[ 61.9 -14.3  74.1   7.6] result: 74.1, -14.3

[-38.3  -4.1 -48.0 -35.0  65.4  49.4 -23.3] result: 65.4, -48.0

[[ 11.6 -29.9 -67.0 -26.3  40.9  27.4  64.0]
 [  4.8 -71.1 -35.2  -5.7 -12.2  11.3  -2.3]] result: 64.0, -71.1

[[ 27.0  14.7  65.0  34.1 -13.7 -26.9]
 [ 52.8   6.7 -28.8  23.2   3.3  15.1]] result: 65.0, -28.8

[ 38.9 -77.3  20.0 -64.0  13.2  17.5] result: 38.9, -77.3

[ 65.3 -34.9  -6.8  12.4  -8.9   4.6  66.5] result: 66.5, -34.9

[ 11.0 -60.1  53.7 -21.7 -41.6 -32.4 -51.8] result: 53.7, -60.1

[[ -9.2  57.8  -5.8  18.2  51.3]
 [ 11.3 -11.3  25.2  30.1  42.9]
 [-10.8  61.3  29.0  62.7 -38.6]] result: 62.7, -38.6

[ 12.4  77.1  63.2  -6.7 -18.2 -26.1  21.0] result: 77.1, -26.1
---
Input:
array([[ -0.8,   2.3,  -6.2,   1.7],
       [-27.2,  43.0, -66.3,  30.0],
       [  4.3,   8.2,  -3.9,   0.3]])
Output: 43.0, 30.0

Input: array([-78.9,  39.9,  11.8, -54.6])
Output: 39.9, 11.8

Input:
array([[-63.0,   3.1,  -8.1, -23.0,   4.3,  11.0,   8.4],
       [-63.2, -27.4, -11.1, -20.8,  -1.6,  18.5,   2.0]])
Output: 18.5, 11.0

Input:
array([[ 55.0, -15.7, -23.2, -38.0,  10.5],
       [ 60.0,  12.8, -34.3, -31.9,  32.9]])
Output: 60.0, 55.0

Input:
array([[ -2.5,  24.3,  27.7,  17.2, -53.2,   2.1],
       [ 22.6,  19.4,  57.6,  15.1, -40.3,  -5.5]])
Output: 57.6, 27.7

Input:
array([[ 68.1,  70.5,  39.6,  69.3,  52.1,  69.4],
       [ 47.0, -42.8,  22.8,  25.6, -30.6, -48.4]])
Output: 70.5, 69.4

Input:
array([[  8.0,  19.8, -13.3, -21.7,  18.9,  61.5,  34.3],
       [ 10.9,  17.5,  -9.8, -23.9,  23.2,  60.9,  26.7],
       [ 11.9,  16.5,  -8.9, -24.5,  24.6,  59.8,  23.1]])
Output: 61.5, 60.9
---
[-0.19  0.03  0.11 -0.05 -0.04 -0.02 -0.17] out -0.19, -0.17

[  69.9  130.3  104.8    6.5  -77.2 -168.0  -12.9] out 69.9, -12.9

[ 187.0  -17.5 -172.9   93.8   84.4] out 187.0, 84.4

[-201.10  156.18  198.92  160.48    9.52  -32.41 -174.21] out -201.10, -174.21

[ 0.20 -0.12  0.15 -0.14 -0.04  0.20  0.19] out 0.20, 0.19

[[ 1.60 -1.16  0.88 -2.28 -0.26 -0.40 -1.05]
 [ 0.92 -0.30  0.99 -0.29  0.10  0.41  0.96]] out 1.60, 0.96

[[-0.01  0.12 -0.13  0.11 -0.17 -0.07]
 [-0.07  0.09  0.11  0.04 -0.21  0.18]
 [ 0.04  0.05  0.14  0.17 -0.15 -0.06]] out -0.01, -0.06
---
[ 27.4  51.6 -78.1 -27.6] → 27.4, -27.6

[[ 40.1 -25.3 -65.6  15.4 -11.1  38.7  20.0]
 [ -8.3  -1.6   3.5  -1.1 -14.9   4.3 -11.1]] → 40.1, -11.1

[[ 68.7 -18.6  60.3  -6.3]
 [-68.8  44.9 -51.0  -0.7]] → 68.7, -0.7

[[ 17.2 -25.7 -11.3 -24.2  71.3]
 [ 12.9 -38.5 -24.8 -36.6  77.1]
 [  9.4 -30.2 -16.6 -31.0  66.6]] → 17.2, 66.6

[-52.2 -56.3  39.3  46.8  58.9  17.2] → -52.2, 17.2

[[ 55.4 -57.1 -51.8 -72.5  -5.8  -7.0]
 [-60.4  33.8  28.1  28.1  -1.8  10.4]] → 55.4, 10.4

[ 49.5 -46.0 -67.3 -22.8  69.6   6.7  26.6] → 49.5, 26.6

[[ 26.3 -75.8  15.9 -50.3  10.6  34.4]
 [-24.8  24.6 -72.7 -25.2 -16.6  38.9]] → 26.3, 38.9

[[-19.0 -66.7 -50.3 -72.4 -65.3 -54.0  19.2]
 [-47.6 -65.8  11.2 -64.6  -2.7  24.7 -48.1]
 [ 32.0  -3.4  13.6 -16.0  21.8 -44.1 -12.8]] → -19.0, -12.8
---
[ 48.0  28.1  56.2 -18.3  15.4 -21.1  44.1] Answer: 28.1
[ -4.0 -16.3 -65.1 -10.3] Answer: -16.3
[-54.0  28.8  22.5  56.4 -38.4] Answer: 28.8
[-33.7 -69.7  16.6 -37.5] Answer: -69.7
[  3.0 -28.2 -32.1 -30.6 -35.2 -57.1] Answer: -28.2
[-27.5   3.6 -39.8  33.3  75.6 -18.2  11.3] Answer: 3.6
